In the rows, zero is written as 128.
One turn moves each row of this set onto another row. After a few examples, where does it send each row asked below?
dok: [105 129 111 129 146 166 146 119 131 129  86 111 108 135 140 110 139]
marab: [ 87 122 138  75  91 125 135 125 138 134 140 106 105 146 104 122 145]
vin: [ 88 116 139  77 101 121 130 125 145 138 135 107  94 141 105 121 149]
punal: [109 124 105 122 141 163 159 125 138 115  91 113 114 135 134 106 146]
sugiv: [114 141 112  86 110 178 107 109 124 105 110 111 142 117 104 123 151]
vub: [ 94 137 138 130 147 128 153 118 161 116 142 111 131  92 120 110 136]
peg: [108 139 119  80 131 157 122 122 147 123 117  78 154 144 115 101  94]
fogo: [105 144 128  86 154 116 123 133 117 126 110 112 136 142 105 108 175]
tiv: [107 140 119  88 111 176 105 102 117 115 103 112 137 115 114 138 145]
Lefu: [ 95 135 136 125 149 132 149 122 163 111 135 105 131  86 130 119 137]
riv: [101 139 127  94 125 153 118 127 137 114 108  79 157 132 118 102  87]
Pode: [ 86 135 135 134 148 129 148 120 156 115 132 116 124  91 113 115 134]
zegav: [ 81 137 132 135 153 139 157 115 154 114 130 112 130  94 115 108 141]
dopiv: [ 96 153 133  90 157 125 123 125 113 140 107 109 133 138 112 125 170]
fupog: [ 99 137 114  92 118 161 115 120 136 116  98  84 156 130 105  95  92]
tulun: [109 134 122  91 122 148 120 126 146 118 110  87 158 136 115  96  86]
vaza: [ 73 126 140  74  99 125 133 128 126 132 132 102 108 143 101 117 157]
geguf: [ 80 125 142  74 102 132 133 122 133 133 139 106 102 153 101 125 146]

punal goes to fogo
vin goes to peg
tiv goes to dok
Now these:
Pode goes to geguf
marab goes to tulun
vaza goes to fupog

